In the data rows, zero lies at 4.5, halfway between 4 and 5.
Here are some points:
[8 5 4 4 5 4 6 4 6 3 5 5 5 8 3 7 6 3 6 5 5 5 5 6]
[3 5 5 5 4 5 6 4 6 3 3 5 5 5 6 3 4 5 5 3 5 5 1 5]
[3 4 4 4 5 4 3 5 4 6 5 4 3 4 5 2 3 5 3 2 3 1 4 4]
[5 4 3 5 5 3 5 4 5 4 3 5 2 5 4 3 6 5 4 6 3 5 5 4]
[6 5 4 4 4 5 7 3 8 1 4 7 0 5 5 5 5 3 3 3 6 3 5 4]
[4 6 5 4 4 5 5 4 5 4 6 5 6 4 5 3 4 5 3 6 5 2 8 4]
[4 5 4 5 4 5 5 3 7 3 4 5 1 5 4 5 4 5 5 3 3 7 2 5]
[3 5 4 5 4 5 6 4 6 4 4 6 4 8 5 6 6 3 3 6 3 6 6 3]
[1 5 5 4 4 6 4 5 4 5 5 4 1 5 4 6 7 3 6 4 6 4 4 6]
[7 3 3 4 5 4 4 5 5 5 5 4 5 1 8 1 0 8 5 5 6 4 4 5]
[4 6 4 4 4 5 7 3 6 2 4 6 7 5 5 4 4 5 4 5 5 6 4 3]
[2 5 5 4 4 4 5 4 6 4 4 6 9 3 5 2 3 5 5 3 1 5 2 3]
[3 6 5 4 3 5 5 4 5 4 4 5 2 6 4 4 4 6 6 3 1 4 2 6]
[6 5 5 5 4 4 4 4 5 3 4 6 2 7 4 6 6 3 5 4 5 8 4 3]
[4 5 4 4 4 5 8 3 8 2 4 6 5 6 5 7 5 3 3 3 5 4 3 3]
[4 5 4 5 4 4 5 4 5 4 5 6 5 6 4 7 5 5 3 5 6 3 5 4]
[2 5 5 5 4 4 4 5 4 4 6 5 4 4 6 3 4 5 4 2 3 2 1 5]
[5 5 5 5 4 5 5 5 5 5 4 4 9 1 9 1 0 9 7 6 5 7 7 6]
[5 6 4 4 4 4 6 3 7 3 3 6 4 7 3 5 6 3 3 3 5 0 4 4]
[5 4 5 5 4 4 5 4 4 4 4 4 0 9 2 8 8 1 6 5 5 7 5 5]
[2 5 5 4 4 5 6 4 4 4 5 5 6 5 5 4 4 5 6 3 3 9 4 5]
[3 5 6 4 4 5 4 4 6 4 4 5 6 3 5 4 4 4 5 4 2 3 3 5]
[3 4 4 4 4 4 4 5 3 4 4 5 3 5 3 4 5 3 3 3 6 2 1 3]
[0 5 5 4 4 4 6 4 7 4 5 5 2 4 5 5 4 5 3 7 6 1 6 4]
[4 5 4 4 5 4 5 3 5 5 4 5 3 5 2 7 7 2 6 6 8 5 4 5]
[4 2 7 6 5 5 4 5 2 6 5 3 5 5 5 4 6 4 4 5 4 4 6 5]
[7 4 5 5 5 5 3 7 0 8 6 1 5 2 5 3 2 7 5 3 5 2 3 5]
[7 5 5 4 4 5 4 5 4 5 4 5 0 9 2 9 9 0 7 4 5 7 5 7]
[1 5 4 5 5 4 3 4 5 4 3 5 6 5 2 5 6 3 3 3 2 3 4 3]
[5 2 7 5 5 6 3 6 2 7 7 2 6 4 4 3 4 5 5 7 6 4 6 5]
[7 4 4 4 5 4 4 5 3 6 6 3 6 2 5 3 3 5 3 1 4 3 4 3]
[4 4 3 4 5 4 5 3 7 2 4 6 5 2 4 5 6 2 3 6 6 8 7 3]
[5 5 4 5 5 4 5 3 6 4 5 5 5 6 4 6 5 4 3 3 6 4 3 3]
[2 6 5 4 4 5 5 5 4 6 5 4 3 5 3 6 5 4 4 3 4 4 1 4]
[6 4 3 5 5 4 5 4 5 3 5 6 3 5 4 6 5 3 4 6 7 6 6 5]
[5 5 4 4 5 4 6 3 7 2 4 7 3 6 3 5 5 3 3 3 5 1 5 4]
[3 6 4 5 4 5 4 5 5 5 4 4 3 6 5 5 5 3 4 3 2 7 4 4]
[0 5 4 5 4 4 5 4 4 4 3 6 3 5 3 9 7 3 3 4 2 6 3 3]
[4 6 4 4 4 5 4 4 5 5 3 5 2 6 4 6 6 3 3 4 2 2 3 3]
[7 4 4 4 5 4 5 4 4 4 3 5 4 3 3 5 5 4 5 7 8 7 6 4]
[6 4 4 5 5 5 2 7 2 8 7 1 8 4 6 2 3 7 5 3 3 1 3 4]
[0 5 4 4 5 4 5 4 5 4 3 6 3 5 4 4 6 3 4 2 3 3 2 4]
[6 4 4 4 5 4 5 4 5 4 4 5 3 5 7 4 3 5 5 5 5 8 5 6]
[1 5 3 4 5 4 5 4 3 4 5 4 5 3 5 4 3 6 5 4 5 5 5 5]
[6 5 3 4 5 4 6 3 6 3 4 6 7 5 5 5 6 3 3 4 4 5 4 2]
[7 3 3 5 5 4 5 4 4 4 5 5 4 3 5 2 2 7 5 5 7 4 6 5]
[9 3 3 4 5 4 4 5 4 5 4 4 9 2 9 0 0 9 6 5 6 3 6 5]
[4 6 4 5 5 4 4 4 5 4 5 5 6 5 4 5 5 4 4 3 3 1 3 3]
[2 5 4 5 4 4 3 5 4 4 4 4 5 5 2 6 5 3 3 3 4 3 3 3]
[4 5 4 4 4 4 4 4 5 5 5 4 1 5 2 9 7 2 6 6 8 9 5 8]
[2 5 5 5 4 5 4 5 4 4 4 5 9 1 7 0 0 9 7 6 4 3 6 6]
[8 1 3 4 6 4 3 5 5 6 6 3 9 0 9 0 0 9 6 8 6 8 7 7]
[5 2 7 6 4 5 3 6 2 7 4 3 7 6 5 4 4 4 5 5 7 4 5 5]
[4 5 3 5 5 4 6 4 5 3 5 6 7 3 9 2 2 7 6 8 5 7 9 6]
[5 4 5 4 5 4 5 4 5 3 4 5 9 0 6 1 1 8 6 8 8 3 7 7]
[3 5 4 5 5 5 6 4 6 2 4 7 6 4 4 7 6 3 3 3 5 6 4 3]
[5 6 4 4 4 5 4 5 5 5 4 4 9 1 7 2 2 8 5 5 4 5 5 5]
[2 5 5 4 4 5 5 4 4 3 5 6 4 5 5 3 4 5 5 4 3 4 4 5]
[6 5 5 5 4 5 5 4 6 5 5 5 1 8 2 9 9 0 9 8 7 8 8 8]
[6 5 4 4 4 5 5 4 6 5 6 4 3 5 5 5 5 4 3 6 9 4 7 4]
[8 5 3 4 6 4 6 3 7 2 5 7 2 5 2 6 7 3 3 6 5 2 7 3]
[9 1 3 4 6 4 3 5 4 6 5 4 9 0 9 0 0 9 7 8 9 5 6 7]
[6 5 5 4 4 5 5 4 5 5 3 5 1 5 2 6 6 3 4 4 3 7 3 4]
Then 24 other points, each followed by its number:
[1 5 6 5 4 5 5 4 4 4 4 5 7 1 7 1 2 7 6 7 8 5 5 6] 0
[2 3 5 5 4 4 5 5 3 5 4 4 5 5 3 5 4 4 4 5 6 2 5 5] 1
[9 4 3 5 5 4 3 6 1 7 5 2 8 4 5 3 2 7 2 3 0 1 2 2] 2
[2 5 4 5 4 5 5 4 5 3 3 5 3 5 3 7 6 3 4 4 3 2 4 3] 3
[5 2 7 5 5 6 2 6 3 7 5 3 8 2 6 4 3 5 5 5 4 9 5 4] 4
[6 6 5 4 4 4 4 4 4 4 5 4 0 4 4 4 6 3 4 4 1 5 4 5] 5
[3 6 5 3 4 5 6 4 5 3 3 5 6 3 6 4 3 6 4 6 6 1 7 3] 6
[6 4 3 5 5 4 6 4 6 4 3 6 8 5 4 6 5 4 4 4 6 6 7 4] 7
[3 5 3 4 5 4 5 4 5 4 4 5 2 7 1 6 7 2 8 7 6 8 5 8] 8
[2 6 5 5 4 5 5 6 4 6 5 3 7 4 5 4 4 4 5 3 1 4 3 6] 9
[0 5 5 4 4 5 6 4 5 4 5 5 4 3 7 3 4 6 6 3 1 3 1 6] 10
[6 5 5 5 5 4 3 6 5 7 5 2 4 4 6 4 4 5 4 4 4 3 3 4] 11
[3 5 5 5 4 4 5 4 4 3 5 5 6 1 6 5 5 5 5 4 4 5 4 6] 12
[5 2 7 5 5 5 3 5 3 6 5 4 3 6 4 4 5 4 5 6 5 4 6 4] 13
[7 5 3 4 4 3 5 3 7 2 5 7 4 4 5 8 6 4 3 4 5 5 6 4] 14
[5 7 4 4 3 5 5 4 8 3 4 5 5 4 5 4 3 7 5 2 1 7 1 5] 15
[4 2 5 6 5 4 5 5 5 4 3 4 3 4 5 5 6 3 4 7 5 2 6 4] 16
[6 5 4 4 4 4 6 4 6 3 4 5 2 5 3 6 6 3 3 3 0 5 5 3] 17
[4 1 8 6 5 6 3 6 3 6 6 2 3 5 4 6 5 4 5 7 6 7 7 5] 18
[5 5 5 4 4 5 5 5 3 5 4 4 2 6 2 7 8 2 6 6 7 4 4 5] 19
[4 5 5 4 4 5 5 4 7 4 4 6 5 5 5 6 4 5 4 5 5 3 7 3] 20
[4 3 4 5 5 5 5 4 6 4 4 5 3 4 5 5 6 3 3 4 4 4 5 4] 21
[4 4 5 5 4 5 5 5 3 5 3 4 4 7 4 7 7 2 7 5 5 9 5 5] 22
[6 5 5 4 5 4 5 3 5 3 5 6 0 5 3 5 6 3 3 4 4 3 2 3] 23
Which three of these numbered points are nearest to each point below, ignoring the 2 directions in which the first points spread most? Their numbers follow each, nearest first.
[4 5 5 4 4 5 4 4 3 6 6 4 0 6 0 6 7 2 7 5 5 8 4 7] > 8 19 9
[4 3 4 5 5 4 3 7 3 8 5 1 5 2 5 2 3 7 2 1 2 4 3 3] > 11 21 13
[5 3 6 6 5 5 4 6 3 7 5 4 5 3 5 3 4 5 4 5 4 6 6 5] > 13 18 4
[6 5 5 4 5 4 4 4 6 4 4 6 3 7 4 7 7 2 3 5 6 2 7 4] > 20 3 21
[5 4 4 5 5 3 5 3 5 4 4 5 4 4 7 6 6 3 3 5 8 5 5 4] > 21 3 14
[6 6 3 5 4 4 5 3 8 2 4 6 6 5 2 6 5 4 3 3 2 5 3 3] > 14 7 17
[2 4 4 5 5 4 5 4 4 3 4 5 4 7 0 7 6 3 3 7 8 4 7 4] > 1 3 6
[2 5 5 4 4 5 5 4 3 3 5 5 4 3 4 3 4 5 6 4 1 4 3 6] > 10 8 12
[4 6 5 4 4 5 5 4 6 4 4 6 3 4 5 6 3 5 5 3 1 7 2 6] > 15 10 12
[9 4 3 5 5 3 2 6 3 7 5 1 7 5 5 2 3 6 2 3 1 2 2 3] > 2 11 17
[2 5 3 5 4 4 5 5 3 4 4 5 5 7 4 6 6 4 3 3 1 0 2 2] > 3 1 19
[6 5 5 4 4 5 4 5 3 4 5 5 0 7 3 9 8 1 7 7 6 6 5 6] > 19 13 11
[5 5 4 4 5 4 4 5 3 5 4 4 6 4 5 4 4 5 4 2 3 7 1 4] > 22 9 4
[5 4 4 5 5 5 2 7 1 8 5 1 6 4 6 2 2 7 5 4 4 7 4 5] > 22 11 4
[6 3 5 5 5 4 3 6 4 7 3 2 6 2 6 3 4 6 4 3 6 5 3 4] > 11 19 21
[6 1 8 6 5 5 3 6 3 7 5 3 7 5 6 5 4 4 5 5 9 3 6 5] > 13 1 18
[3 6 5 4 4 5 7 3 7 2 4 7 7 4 5 4 4 5 4 4 3 4 5 3] > 20 7 6
[5 5 4 5 4 5 5 4 4 4 4 5 3 4 3 6 5 3 4 6 7 4 7 4] > 3 1 21
[7 5 4 5 5 4 5 4 5 3 4 4 7 3 5 3 3 6 5 6 6 3 5 6] > 3 21 23
[3 0 9 7 5 7 1 8 0 9 7 0 6 4 5 3 2 6 7 8 9 9 8 7] > 18 4 13
[7 4 5 5 5 5 1 6 2 6 5 3 4 4 5 4 5 4 7 4 0 6 3 6] > 5 9 11
[6 5 2 4 6 3 8 3 5 1 4 8 2 7 3 7 6 2 3 7 8 3 8 3] > 6 20 3
[4 3 6 6 5 5 4 5 5 5 5 4 2 4 3 5 6 3 4 7 5 3 7 4] > 16 13 3
[4 6 5 4 4 5 3 5 3 6 5 3 2 7 4 5 5 3 6 5 5 8 4 6] > 22 9 8
[5 5 4 4 4 4 7 3 6 2 4 7 3 7 3 5 5 4 3 3 5 1 2 4] > 23 14 20
[2 5 4 5 4 4 5 3 6 2 3 6 3 5 3 7 6 4 4 4 7 6 3 4] > 0 3 12
[5 5 4 5 4 4 6 3 6 2 4 7 3 6 5 6 6 3 3 3 3 2 4 4] > 14 21 3
[7 5 6 4 4 5 4 4 5 4 3 3 2 6 1 9 9 1 8 8 9 6 9 8] > 19 1 3
[3 5 5 4 4 5 4 4 6 5 4 5 4 5 2 5 7 3 6 8 9 4 9 6] > 1 6 3
[5 6 4 5 4 4 5 4 5 3 4 5 1 4 4 6 6 4 4 3 0 5 2 4] > 5 17 23
[9 4 3 4 5 3 2 6 2 7 4 3 8 4 6 1 2 6 3 2 4 3 3 3] > 2 11 23
[3 0 8 6 5 7 2 7 0 9 5 1 6 3 4 3 3 6 6 8 7 7 8 6] > 18 13 4
[2 5 4 4 4 4 5 3 5 3 4 6 4 5 3 6 6 2 3 3 2 7 4 4] > 12 21 17
[0 0 9 7 4 7 0 8 0 9 6 0 8 3 6 3 3 7 7 8 9 9 8 8] > 18 4 22
[4 0 9 7 4 6 0 8 0 9 6 0 8 3 7 2 3 7 7 8 6 6 7 7] > 18 13 4
[4 1 7 7 4 6 1 6 4 8 6 1 5 3 5 3 2 6 5 5 6 6 5 6] > 18 13 4
[4 4 3 4 5 4 3 6 4 8 5 2 7 3 6 3 2 6 2 2 2 1 4 3] > 11 21 3
[5 5 5 5 4 5 5 4 5 5 4 5 7 3 5 6 5 4 4 3 4 3 2 4] > 12 3 21
[3 1 8 6 5 6 3 6 3 7 6 2 2 4 3 4 5 5 5 8 8 6 7 4] > 18 13 1
[7 4 4 4 5 5 2 7 2 7 5 2 4 4 8 2 3 6 4 3 1 2 2 4] > 11 5 2
[6 5 5 4 4 5 4 3 6 3 4 7 6 4 4 5 4 5 5 2 1 7 3 5] > 15 17 12
[3 6 4 4 4 4 6 3 6 3 4 7 5 5 5 5 5 4 3 4 1 7 4 3] > 17 14 12
